128 stands for zero in the data rows.
Every row has one hidden group. Groups can overlap: rows of different groups may look alike. Groups are numbered from 0 in the order they first appear among the rows asked about.
Here is the table:
[104 165  84 194 127 111 136 118 113 131 161 117 132 119 133  91 132 146
 225 122 157  98 126  86 109 113 112 147 165 147 170 156]
[143 136 159  83 118 135 115 139 130 175 120  91 117 171 180 162 122 138
 119 144  98 101 151 128 140 157 119 156  96 133 116 146]
[154 131 115 133 107  80 178 149 121 125  97 102 184 117 130 118 166 139
 111 154 150 115 103  67 133 125 126 109 149 173 115 120]
[150 140 136  91 126  95 124 136  94 162 100 121 137 154 148 137 116 130
 137 105 120 103 140 113 126 147  94 143 137 178 106 143]
[148 126 144 136 143 150 152 116 131 108 123 153 136 122 111 136 123  82
  83  94 114 163 104 149 134 145 161  81 141 123 113 103]
[133 131 112 165 128 126 134 116 147 133 137 184 121  80 119 122 131 122
 102  83 116 165  85 152 152 158 142  86 132 105 116 133]
[160 145 137  78 117 104 137 123  93 174  99 122 130 159 156 135 119 109
 121 105 113 102 139 108 128 160 106 141 133 178 101 140]
[ 96 106 111 125 125  87  70  91 120 148 109 197  81  80 114 115 124  88
 122  96 134 122 112 152 135 110 100 169 134 103 115 120]
[ 93 168  90 152 116 127 123  95 140 135 132 140  96 131 128 107 111 111
 160 108 136 134 148 151 132 150 140 155 159 133 129  87]
[154  99 170 117 143 160 159 135 137 122 121 117 144 147 128 144 123  90
 102 134 111 140 122 124 119 131 135 109 108 105 116 153]
[134 118 134 143 152 148 126  96 146 125 151 186 119 100  94 131 119 126
  85  86 120 177 114 142 138 118 139  95 129 109 118 125]
[120 157  87 104 122 138 138 120 129 120 133  95 126 167 112 107 113 139
 163 115 159 120 142 112 100 125 100 142 149 155 130 125]
[113 119 131 142 110 123 144 172 143 132 122  81 159 116 149 134 168 169
 123 202 128 103 131 109 135 137 143 128 102 110 153 138]
[116 119 111 149 133 100 124 153 121 102 134 114 146  95 109 115 145 170
 141 171 146 130 141 131 127 112 150 117 143 134 151  95]
[146 142 115 128 132 149 134 155 150  90 149 133 151 118  94 147 126 177
  96  65 127 164  95 158 145 143 132  50 133 136 126 131]
[155 121 162 150 128 182 162 154 160 124 142  96 146 151 155 168 137 129
  94 124  93 139 109 134 150 143 153  91  86  98 132 161]
[130 106 141 131 128 137 128 144 145 131 137  98 132 121 130 137 144 168
 113 206 136 125 152 101 131  91 138 139  92 106 142 121]
[110 114  92 133 111  58 119  97 118 143 115 161 129  64 105  88 139 147
 124 147 148 127 130 137 117 147 121 150 156 111 133 104]
[131 118 157 133 141 172 133 133 148 108 143 141 117 125 124 152 116 114
  90 114 101 161 125 176 143 142 170  90 113  96 121 114]
[112 109 136 133 109 123 127 151 143 131 123  97 129 114 146 127 151 146
 114 202 124 119 145 143 134 131 172 122 104 111 146 108]
More rows, each followed by its group:
[173 125 171 117 144 164 173 132 134  99 115 129 155 161 122 145 131  78
  81 101 119 158 106 124 130 133 150  82 144 145  93 111] 0
[119 108 140 136 134 132 119 147 143 133 135 101 140 124 129 138 153 171
 113 204 134 121 156 105 131  96 136 142  93 105 142 128] 1
[133 107 165  63 124 123 100 130 105 168 112  97 104 176 167 150 105 124
 124 158  92 100 179 142 113 155 111 182  84 114 118 148] 1
[ 92 158  75 144 114 114 121  84 128 145 131 137  96 124 123  82 108 113
 174 105 145 127 142 127 104 146 108 165 156 134 137 121] 2
[119 140 115 107 119  82  94 103 112 188 126 163 103 114 150 129 111 137
 125  94  99 124 151 158 139 178 110 165 126 134 111 127] 2
[144 135 132 109 148 165 123 159 138  68 144 141 135 130  87 149 118 159
  95  81 129 178 118 186 129 139 153  53 139 133 124  94] 3
[110 115 118 107 147 145  72 129 140 115 137 171  97 112  95 154 126 151
 108  98 145 136 115 153 151  68  97 136 106 120 113 104] 3
[113  94 161 115 118 149  86 131 134 136 114 125 100 146 154 152 128  88
 119 163 110  98 128 125 136  86 105 170  76  91 127 149] 1
[158 142 149  76 114 117 132 128 107 171  92 106 137 171 160 145 123 115
 120 119 111  95 130 102 132 153 107 152 125 171 100 147] 0
[166 131 158 114 143 156 165 129 130  99 115 131 148 147 112 148 125  90
  90 104 121 156 113 131 137 137 156  85 143 148 104 105] 0
[104  93 129 149 148  90  84 111  87 124 138 172 111 101 118 102 132  98
 177 120 150 105 112 110 117  67  95 165 141 109 148 159] 4
[149 112 145 109 139 156 147 147 132  92 130 132 144 145 107 137 121 132
  90 102 120 151 119 140 117 136 128  91 119 118 121 144] 1
[148 117 162 161 139 165 167 149 143 114 146 112 143 128 146 159 143 129
 108 133  99 145 103 124 144 128 152  92 103 101 136 176] 1
[143 129 134 118 149 165 125 146 132  71 149 143 131 128  92 141 124 158
 107  82 127 179 117 175 136 136 155  62 140 129 120 107] 3
[120 102 161 118 145 175  85 128 145 132 133 132  97 152 134 169 128 113
 110 156 121 116 127 127 158  57 116 158  63  94 116 131] 1
[138 128 130 128 126 122 121 129 120 132 102 148 138 117 142 134 140  87
 127  94 133 102  82  90 149  86 102 139 123 154 107 130] 0
[118 113 111 156 133  90 121 147 113 103 136 120 143  84 108  97 151 174
 152 169 157 127 137 130 122 114 149 121 150 134 157 107] 4
[116 123  95 183 123  69 137 145 116 117 141 136 163  63 113  92 160 178
 172 161 155 123 116 101 123 119 132 122 156 138 171 145] 4
[112 107 105 132 103  71 125 119 126 144 116 140 137  88 114  99 141 151
 116 170 150 127 136 125 117 139 126 146 138 107 140 111] 2
[146 103 178 120 136 174 147 137 143 125 130 108 132 154 150 156 127 100
  92 157  93 136 129 137 123 130 143 110  86  83 129 163] 1
[119 167 119 149 102 169 153 138 159 140 135  69 126 172 173 140 122 121
 167 157 128  99 132  92 125 133 129 159 108 142 143 150] 1
[102 153  88 155 133 112 129 113 112 120 147 122 126 143 117  80 111 136
 219 126 156 110 140 101  93 111  99 155 168 147 160 152] 4
[125 111 151 102 150  79  99 108  60 154 133 141 121 130 132 100 112 125
 193 123 120 103 172 121  93 136  98 173 151 132 140 159] 4
[131 176 119 117 114 158 163 112 127 115 109  90 135 177 138 119 111  77
 151 124 152 107 135  95 116 123 130 140 157 185 118  98] 0
[ 96 175  80 136 116 138 113 113 142 118 144 136  93 126 120 111 100 129
 156 106 144 134 140 159 126 142 133 133 165 144 134  81] 2
[ 91 156  74 145 108 103 120  83 131 147 131 145 103 125 122  83 114 116
 177 107 148 123 138 133 100 153 115 170 169 132 135 116] 2
